(in the rows, 100 means zero)
One turn sends every row of this set to another row. A few are shown first. Where does it send the rows asked after them?
sipa: 104 100 106 108 93 101 107 75 88 101 98 89 80 103 116 100 115 99 114 116 101 89 87 90 118 93
kas: 105 95 93 95 108 109 115 91 101 86 102 112 95 84 94 97 100 97 91 103 126 75 92 83 102 103
fimud: 98 100 96 96 99 100 106 78 85 105 103 87 87 89 110 107 95 107 117 118 96 100 82 95 140 99
rovus: 96 96 99 102 116 94 99 99 76 116 105 93 95 97 91 125 89 108 89 120 103 104 109 103 97 95
baze: 108 99 101 109 101 105 102 83 92 109 103 78 87 87 117 100 112 110 97 101 112 86 106 90 115 89
Rel: 100 102 84 97 102 90 114 80 98 99 117 96 86 90 107 96 94 106 91 78 105 87 85 89 116 113
loba: 92 91 113 110 89 92 106 92 96 100 112 113 104 85 89 101 112 94 101 108 109 103 110 105 103 95
mur: 111 115 99 104 99 97 98 77 101 98 113 79 91 89 112 117 101 106 104 108 121 84 109 104 102 99
Ripi: 82 105 109 104 91 101 126 89 100 91 89 82 95 82 108 85 100 87 111 108 93 99 89 103 113 103
pef: 102 93 71 86 99 101 105 73 100 88 109 84 79 89 104 116 104 88 91 116 102 87 89 97 93 103
Fizof: 100 98 96 95 111 104 98 88 70 101 102 95 101 96 97 109 95 100 128 102 104 107 81 90 126 94
som: 102 108 98 99 111 94 101 88 76 87 104 86 108 69 83 115 87 100 112 113 116 88 101 100 109 91
Sisav: 88 103 100 94 98 98 125 92 124 106 101 90 97 90 111 113 97 89 85 109 99 82 93 94 84 102
Deda: 97 105 109 84 113 107 116 76 91 106 104 105 95 91 104 125 109 98 91 129 105 91 107 108 109 108
gavu: 84 97 99 96 107 98 117 107 115 100 96 97 97 84 97 108 96 88 95 99 102 77 108 101 77 102
Sosi: 94 103 92 96 122 102 115 96 101 104 102 94 88 94 69 115 99 86 105 100 101 93 83 100 127 94
roren: 77 91 86 92 96 106 122 97 95 108 99 102 100 95 97 103 86 101 104 112 70 92 81 87 105 110
folaf: 93 110 84 118 108 98 104 83 90 99 87 105 99 70 114 94 88 99 103 121 93 105 91 92 109 109
futet: 93 88 94 98 95 86 112 80 105 92 90 102 119 82 89 101 88 105 108 121 108 84 96 93 96 88
zoges: 93 97 105 102 126 77 92 92 80 95 97 93 89 90 101 115 98 94 96 108 84 103 78 101 104 96
zur: 108 101 101 96 116 91 92 86 95 88 110 85 104 83 97 107 108 93 112 108 125 83 104 107 98 92
Dafa: 103 107 93 97 104 103 91 94 74 87 107 102 100 89 89 109 84 98 131 116 101 92 96 104 113 94
tepi: 91 100 112 82 126 104 114 89 102 103 90 81 88 98 111 112 83 88 115 110 95 99 81 104 115 103
Mana: 81 93 90 95 93 105 120 94 108 110 95 105 92 110 113 112 97 103 102 97 81 94 82 83 99 104
pagu: 100 116 107 95 116 110 98 83 84 94 99 112 88 93 117 117 109 95 99 98 80 92 94 98 106 105
gos: 97 106 82 106 85 87 116 100 81 108 106 92 82 91 91 94 86 88 102 108 97 89 77 105 114 107
punak: 107 103 90 85 92 109 99 99 99 95 111 91 83 78 76 125 92 91 92 98 99 93 103 91 104 96
rabim: 75 99 86 85 112 100 115 106 102 95 108 102 112 92 88 115 82 88 113 104 93 92 89 111 92 113
sikuv: 88 88 95 88 102 97 118 91 123 119 98 91 91 95 115 107 99 99 91 99 90 92 91 84 96 110
Gar: 92 107 89 98 95 104 111 83 107 100 106 88 117 100 105 100 106 118 109 89 106 96 110 102 101 113
nus: 107 101 81 92 99 106 104 110 97 104 104 105 97 99 92 109 86 86 109 115 128 96 82 104 103 108
reb: 94 101 67 110 118 114 112 83 89 105 100 95 80 112 98 104 103 93 105 102 94 86 89 96 105 95
rizog: 94 96 91 93 94 99 103 83 91 108 98 103 103 70 119 105 113 94 100 98 110 116 102 100 108 112
nazev: 88 103 99 98 101 117 117 95 79 100 87 77 89 102 110 106 106 108 101 104 89 82 108 107 96 106
pamas: 95 88 99 76 106 86 104 79 99 97 107 80 112 97 98 125 104 111 98 108 99 81 92 111 96 103
Saf: 86 110 91 89 110 100 118 107 103 103 104 92 111 85 87 114 81 89 99 97 99 91 106 99 79 109
pemer: 95 107 98 120 114 88 97 88 108 100 115 111 107 97 95 104 84 103 112 115 104 110 92 105 108 105
tidip: 96 99 94 96 97 103 98 98 105 105 95 97 105 91 111 106 68 93 123 96 102 115 90 94 103 91
bivuf: 72 93 88 84 109 91 124 99 91 98 93 103 105 95 83 108 89 93 112 104 85 98 81 92 100 111
Gari: 103 95 111 91 107 105 99 95 89 100 95 101 101 93 90 118 72 103 106 105 83 80 98 90 95 82

som moves to -> baze
futet moves to -> nazev
And these:
Deda moves to -> folaf
Saf moves to -> sikuv
Rel moves to -> Sosi

